(141): [149 122 125 146]
(129): [ 77 174 170  81]
(145): [153 103 105 151]
(49): [ 91 159 100 146]
(41): [146 159  92 100]
(110): [120 141 141 121]
(193): [ 91 105 103 151]
(157): [150 119 121 147]
which: [ 92 100]
(41)
which: [103 105 151]
(145)
order: [121 120 141 141]
(110)
order: [103 153 105 151]
(145)
order: [100 146  91 159]
(49)

(110): [ 95 125 119 125]
(141): [142 126  95 126]
(193): [120 125 126  95]
(94): [150 136 142 126]
(145): [119 126  95 125]
which: [150 136 142 126]
(94)
which: [ 95 125 119]
(110)
order: [ 95 120 125 126]
(193)
order: [ 95 125 119 126]
(145)

(41): [139 136 163  98 163 117 122 112 137 155 153 112 110  94 132 121 140 116
 117 137 186 139 107 121 107  95 148 134 122 108  98 120 119 143 150 170]
(153): [110 131 151 136 172 133  94 106 110  98 104 104 171 137 127 123 125  74
 115 121 111  97 151 131  99 153 129  99 113 104 153 104 140 140 109 132]
(193): [163 144 127 153  98 140 143 112 126 126 132 101 119  62 119 102 135 153
 123 115 172 152 149 134 119  88 140 142 106 122 120 104 116 120 117 124]
order: [ 94  95  98  98 107 107 108 110 112 112 116 117 117 119 120 121 121 122
 122 132 134 136 137 137 139 139 140 143 148 150 153 155 163 163 170 186]
(41)
which: [120 119 143 150 170]
(41)

(145): [133 123 135 183 164  79 186  87 132  96  90 132 105 184  80 153  87 107
  90 130  93 143 111 134 125 125  90 100 111 176 183  73 108 140  91 102
 149 104 148 154 180  92  99 146 182 132 156 123  86  98 103  71  78 163
 170 102  96  79 108  97 184]
(137): [ 90 125  90  99  93 146 186 132 149 111 135 156  80  98 176  96 134  71
  73 184 182 170 130 108 108 125 104 180 183 131  96 133 140 148 164  78
  79 105 132  79  87  91 102 100 102 184 123  86  90 103  97 153  87  92
 163 111 143 123 183 154 107]
(193): [ 79 134 125 104 107  90  97 180  79 154 125  96 146 105 123 140 156 102
 149 153 102 103  96  90 164 111 132  91  78 186 184  98 133  90 108 183
  86  99 132 130 182  92 170  73 163 175  80 184 108 111  71 148 123 132
  87 135  93 100 183  87 143]
order: [ 87 143  79 134 125 104 107  90  97 180  79 154 125  96 146 105 123 140
 156 102 149 153 102 103  96  90 164 111 132  91  78 186 184  98 133  90
 108 183  86  99 132 130 182  92 170  73 163 175  80 184 108 111  71 148
 123 132  87 135  93 100 183]
(193)
order: [107 154 183 123 143 111 163  92  87 153  97 103  90  86 123 184 102 100
 102  91  87  79 132 105  79  78 164 148 140 133  96 131 183 180 104 125
 108 108 130 170 182 184  73  71 134  96 176  98  80 156 135 111 149 132
 186 146  93  99  90 125  90]
(137)
order: [ 98 103  71  78 163 170 102  96  79 108  97 184 133 123 135 183 164  79
 186  87 132  96  90 132 105 184  80 153  87 107  90 130  93 143 111 134
 125 125  90 100 111 176 183  73 108 140  91 102 149 104 148 154 180  92
  99 146 182 132 156 123  86]
(145)
which: [ 71 148 123 132  87 135  93 100 183  87 143]
(193)
order: [153  87 107  90 130  93 143 111 134 125 125  90 100 111 176 183  73 108
 140  91 102 149 104 148 154 180  92  99 146 182 132 156 123  86  98 103
  71  78 163 170 102  96  79 108  97 184 133 123 135 183 164  79 186  87
 132  96  90 132 105 184  80]
(145)
order: [183  86  99 132 130 182  92 170  73 163 175  80 184 108 111  71 148 123
 132  87 135  93 100 183  87 143  79 134 125 104 107  90  97 180  79 154
 125  96 146 105 123 140 156 102 149 153 102 103  96  90 164 111 132  91
  78 186 184  98 133  90 108]
(193)
order: [182 132 156 123  86  98 103  71  78 163 170 102  96  79 108  97 184 133
 123 135 183 164  79 186  87 132  96  90 132 105 184  80 153  87 107  90
 130  93 143 111 134 125 125  90 100 111 176 183  73 108 140  91 102 149
 104 148 154 180  92  99 146]
(145)

(145): [171 166 170 136 104 170 162 120]
(110): [171 166 170 127 104 170 162 120]
(49): [126 127 126 127 191 126 131 133]
(137): [126 127 126 127 142 145 141 127]
(41): [104 167 139 127 119 139 136 127]
which: [171 166 170 136 104 170 162 120]
(145)
order: [131 133 126 127 126 127 191 126]
(49)

(157): [122 130 134 130 129 123 132 127 138 122 148 131 173 128 153 124 122 175
 127 140]
(110): [131 128 126 129 129 130 127 128 127 132 126 127 123 129 124 130 132 123
 128 126]
(153): [129 129 131 130 126 127 123 132 124 132 123 126 128 128 127 129 127 128
 129 126]
which: [131 128 126 129]
(110)
order: [126 131 128 126 129 129 130 127 128 127 132 126 127 123 129 124 130 132
 123 128]
(110)
order: [126 128 123 132 130 124 129 123 127 126 132 127 128 127 130 129 129 126
 128 131]
(110)
which: [128 128 127 129 127 128 129 126]
(153)
which: [128 153]
(157)

(129): [102 157 127 131 122 132 133  93]
(145): [151  76 141 135 135 138 136  88]
(141): [150  72 147 138 135 143 137  88]
(193): [144  69 150 142 134 147 140  90]
(153): [105 151 128 132 122 131 128 154]
(46): [148 109 126 124 134 123 127 106]
(94): [135 138  88  71 137 143 147 150]
(110): [102 157 127 131 122 132 130 160]
which: [122 131]
(153)
which: [148 109 126 124 134 123 127]
(46)
order: [147 143  88 150  72 135 138 137]
(141)
which: [132 133]
(129)

(157): [143 146 147 138 160 137 106 176 181 145 158 128 117 178 132 136 133 162
 151 163 165 144 148 111]
(41): [120 136 191 195 189 127 148 162 105 168 142 180 160 141 144 149 159 144
 172 143 101 162 168 176]
(137): [166 136 148 141 102 140 183 154 127 174 147 164 186 135 144 149 155 117
 138 167 172 104 170 190]
(141): [144 147 154 140 166 141 104 183 190 149 164 127 117 186 135 138 136 167
 155 170 173 148 102 172]
(94): [145 148 162 141 168 144 105 189 195 149 162 127 120 191 136 142 143 168
 160 172 180 159 101 176]
order: [102 104 117 127 135 136 138 140 141 144 147 148 149 154 155 164 166 167
 170 172 173 183 186 190]
(141)
which: [164 127 117 186]
(141)
order: [145 141 168 149 176 142 159 195 127 143 172 105 160 144 162 180 168 189
 148 120 191 136 101 162]
(94)
order: [176 101 159 180 172 160 168 143 142 136 191 120 127 162 149 195 189 105
 144 168 141 162 148 145]
(94)
which: [178 132 136]
(157)
which: [154 140 166 141]
(141)

(153): [143 111 132 150 131 140 135 129]
(141): [118 146 126 114 127 121 125 130]
(129): [ 95 156 149  73 143 112 125 147]
(193): [136 142 132 151 111 142 129 132]
(41): [ 76 143 146  78 141 113 124 144]
(145): [143 111 132 151 132 142 136 129]
which: [ 73 143]
(129)
order: [111 129 132 132 136 142 143 151]
(145)
order: [ 76  78 113 124 141 143 144 146]
(41)
which: [143 111 132 150 131 140 135 129]
(153)

(41): [134 153 127 110 106 104 118 134 130 107 132 140 135 125 141 113 141 119]
(49): [101 119 132 113 152 137 135 130 138 120 130 177 127 148 131 139 139 129]
(145): [112 119 146 137 116  93 134 130 125 131 115 162 133 112 126 124 140 147]
(137): [127 192 142 153  89 174 127 126 123 107 116 142 122 138 100 123 123 131]
(193): [ 83  77 115  97 153 170 127 140 119 147 133 161 152 108 116 115 125 139]
(141): [120 121 134 110 132  82 148 138 135 177 130 139 127 130 120 131 126 139]
(129): [174 127 142 153  89 192 127 123 121 130 130 149 137 127 132 137 130 143]
(94): [143  80 130 111 100 111 121 127 140 146 117 113 112 120 128 125 151 130]
(46): [127 192 142 153  89 174 127 126 123 107 116 142 122 138 106 133 111 141]
which: [106 104 118 134 130]
(41)
which: [127 192 142 153  89 174 127 126 123 107 116 142 122 138 100 123 123 131]
(137)
which: [113 112 120 128 125 151]
(94)
which: [135 130 138 120 130 177 127 148 131 139]
(49)
which: [192 127 123 121]
(129)
which: [110 132  82 148 138 135 177 130 139 127 130]
(141)
which: [134 153]
(41)

(94): [118 153 132 124 117 128 166 113 163 108 123 153  98 139 122 133 153 131
 106 142 119 128 137 124 148 112 113 139 143 130 128 174 146]
(41): [118 153 132 124 117 128 166 113 163 108 123 153  98 139 122 133 153 131
 106 142 125  78 103 142 138 130 119 161 127 124 116  91 132]
(46): [125 112  96 134 106 133 120 146 139 150 128 150 105 119 136 131 138 146
 137 145 133 120  92 129 122 140 131  92 119 131 149 129 104]
(193): [149 116 127 110 113 127 121 115 122 109 109 108 122 167 148 113 132 111
 123 105 116 121  96 155 157 138 156 121  92 118 107 122 125]
(129): [118 153 132 124 117 128 166 113 163 108 123 153  98 139 122 133 153 131
 106 142 119 128 137 124 148 112 113 139 143 134 103 127 122]
(153): [132  98 122  93 138 140 107 126 120 156 129 117 126 125 108 142  99 164
 117 114 151 125 144 146 127 148 127 118 142 140 148  86 116]
(49): [131 128 102 152 127 153 158 140 116 161 145 106 149 125 128 114 123 117
 131 120 106 101 103 150 125 127 110 139  96 134 156 106 112]
(137): [125 144 163 111 140 111 125 143 106 117 135  79 133 143 153 129 122 104
 135 126 116 107  87 122 119 133 132 119 126 101 154 117 132]
order: [ 91 163 166 161 131 113 116 119 133 106 117 130 124 138 153 153 142 132
 124 108  78 125 153 103 128 139 132 123 127 142  98 122 118]
(41)
which: [106 112]
(49)

(46): [136 138 127 147 134  86 133 119 137  71 138 106 116 116 114 153 116 137
 158 107 104 130 159  98 114 149 138 107 137 140 111 144 103 116 140 138
 126 126 150 114 151 154 149 121 122 142 136 114]
(157): [145 140 131 157 147  90  99 118 149  90 123  98 127 101 126 148 113 159
 164 100 112 135 142 104  81 146 139 118 127 132 119 117 100 110 137 138
 132 112 141 115 153 154 154 121 119 147 133 116]
(110): [128 135 132 143 136 106 119 126 152  95 136 104 116  95 118 145 113 135
 152 108 116 142 148 106 112 150 148 101 137 121 119 131 108 111 133 144
 127 126 168 141 150 138 167 121 107 154 147 131]
(94): [131 148 137 149 138  98 114 126 126  85 133 100 132 102 120 137 108 144
 155 108 127 129 157  98 108 143 132 119 125 137 107 107 107 114 136 149
 132 117 133 123 136 150 146 104 102 152 127 125]
(49): [151 150 127 153 134 104 113 130 152  76 123 107 102 120 110 130 112 139
 148 105 119 128 143 111 110 139 132 125 134 132 112 145 105 121 138 145
 138 129 166 117 170 141 146 139 119 147 130 114]
(137): [136 148 135 147 141  91 110 133 156  78 124 110 110  99 125 148 119 139
 142 114 116 131 137 102 112 141 139 111 129 132 120 136 112 115 129 147
 124 126 150 128 148 146 143 137 112 143 127 111]
(41): [168  95  95 106 121 145 107 148 127 112 104 119 152 116 126 111 126 131
 128 148 118 106 135 137 150 142 143 147 101 135 152 119 144 108 121 141
 138 154 133 167 136 132 131 136 112 108 116 150]
(193): [133 149 122 135 144  85 124 131 133  90 127 102 125 106 128 140 106 163
 142 103 115 132 151  93 115 144 143 113 125 123 113 143 114 114 145 134
 150 131 159 146 153 153 153 123 114 141 132 129]
order: [150 116 108 112 136 131 132 136 167 133 154 138 141 121 108 144 119 152
 135 101 147 143 142 150 137 135 106 118 148 128 131 126 111 126 116 152
 119 104 112 127 148 107 145 121 106  95  95 168]
(41)
order: [133 127 132 120  85 123 126 136 150  98 137 132 119 136 100 155 117 107
 125 146 102 108 107 102 132 157 138 129 108 152 137 127 104 126 114 149
 131  98 108 148 107 144 133 143 125 149 137 114]
(94)
order: [141 150 138 167 121 107 154 147 131 128 135 132 143 136 106 119 126 152
  95 136 104 116  95 118 145 113 135 152 108 116 142 148 106 112 150 148
 101 137 121 119 131 108 111 133 144 127 126 168]
(110)

(193): [147 145 135 113 134 135 119  87 145 132 147 107 117 138 126 117 143 130
 130 125 122 111 145 134  94 119 114 135 135 131 122 109 103 123  91 144
 175 152 149]
(157): [117 138 150 149 167 138 120 135 128 136 134 137 103 152 129 117 150 117
 116 130 100 100 136 147 114 113 150 112 142 160 126 133 123 122 103 159
  96 126 114]
(145): [152 133 146 146 118 135 144 125 129 128 125 135 131 158 113 108 148 164
 133  93 160 129 100 143 122 170 153 133 120 145 142 125 129 126 118 121
 145 105 149]
(46): [130 149 117 117 119 135 134 113 147 115 138 126 103 135 130 109 122  87
 107 134 111 147  94 123 145 135 175 135 143 145 152  91 144 131 132 122
 145 119 125]
(94): [130 149 117 117 119 135 134 113 147 115 138 126 103 135 130 109 122  87
 107 134 111 147  94 123 145 135 175 135 140 133 140 132 136 123 141 151
 128 139 158]
(129): [149 141 132 144 119 144 138 132 123 122 122 149 166 135 108 108 153 151
 137 111 126 145 126 149 139 155 168 119 125 137 115 109 137 131 115 129
 116  97 118]
(141): [ 87 111 138 145 131  94 130  91 175 130 119 134 123 135 117 147 119 125
 126 103 135 109 122 144 147 144 145 134 135 143 117 135 107 122 113 149
 152 115 132]
(49): [125 157 144 140 133 115 118 131 134 141 120 136 118 125 108 114 122 132
 140 113 127 129 132 108 123 137 160 131 125 156 159 145 180 143 147 125
 115 100 126]
order: [149 105 145 121 118 126 129 125 142 145 120 133 153 170 122 143 100 129
 160  93 133 164 148 108 113 158 131 135 125 128 129 125 144 135 118 146
 146 133 152]
(145)
order: [125 119 145 122 132 131 144  91 152 145 143 135 175 135 145 123  94 147
 111 134 107  87 122 109 130 135 103 126 138 115 147 113 134 135 119 117
 117 149 130]
(46)
order: [131 125 156 159 145 180 143 147 125 115 100 126 125 157 144 140 133 115
 118 131 134 141 120 136 118 125 108 114 122 132 140 113 127 129 132 108
 123 137 160]
(49)
which: [122 144]
(141)

(193): [139 119 121 153 141 137 117 127 131 134 119 124 134 138 133 111 135 130
 125 120 121 121]
(129): [130 138 142 147 139 141 141 129 150 121 115 124 114 132 115 146 138 118
 136 115 137  96]
(46): [136 152 134 151 141 123 121 127 148 109 108 122 100 133 115 154 154 121
 123 107 135  63]
(157): [141 115 109 151 148 109 122  63 154 107 127 134 133 136 154 123 123 100
 135 121 152 121]
order: [ 63 100 107 109 109 115 121 121 122 123 123 127 133 134 135 136 141 148
 151 152 154 154]
(157)
order: [ 63 135 107 123 121 154 154 115 133 100 122 108 109 148 127 121 123 141
 151 134 152 136]
(46)

(49): [111  92 142 136 163 155 156 136 136 129 114 117  90 127 122]
(153): [142 156 136 136 111 122 155 127 114 129  90 136 116  92 163]
(94): [137 123 113  91 102 128 157  85 128 142 160 111 139 148 173]
(193): [ 80 129 148 143 185 113 158  77 165 113  93 156 114 151 122]
which: [156 136 136 111 122]
(153)
order: [ 85  91 102 111 113 123 128 128 137 139 142 148 157 160 173]
(94)
order: [122 111  92 142 136 163 155 156 136 136 129 114 117  90 127]
(49)
which: [ 80 129 148]
(193)
order: [163  92 116 136  90 129 114 127 155 122 111 136 136 156 142]
(153)

(94): [131 124 187 148]
(141): [163  91 129 127]
(193): [131 125 148 187]
which: [131 124 187]
(94)
which: [163  91 129]
(141)
which: [131 125]
(193)
which: [125 148 187]
(193)
order: [125 131 148 187]
(193)

(157): [125  98  97  88 120 120 119 107 161  80 123 135 106 118 108  99 124 118
 177 103 128 111 102 163 105]
(129): [110 143 185 192 121 135 137 133 127 154 112 157 162 103 128 124  99 177
 118 108 118 108 145 113 148]
(94): [161  80 135 123 125 105 119 124 106 108  97 120 102 120 111 103 107 128
 163 118  98 177 118  89  99]
order: [105 125  98  97  88 120 120 119 107 161  80 123 135 106 118 108  99 124
 118 177 103 128 111 102 163]
(157)
which: [118 108  99 124 118 177 103 128]
(157)

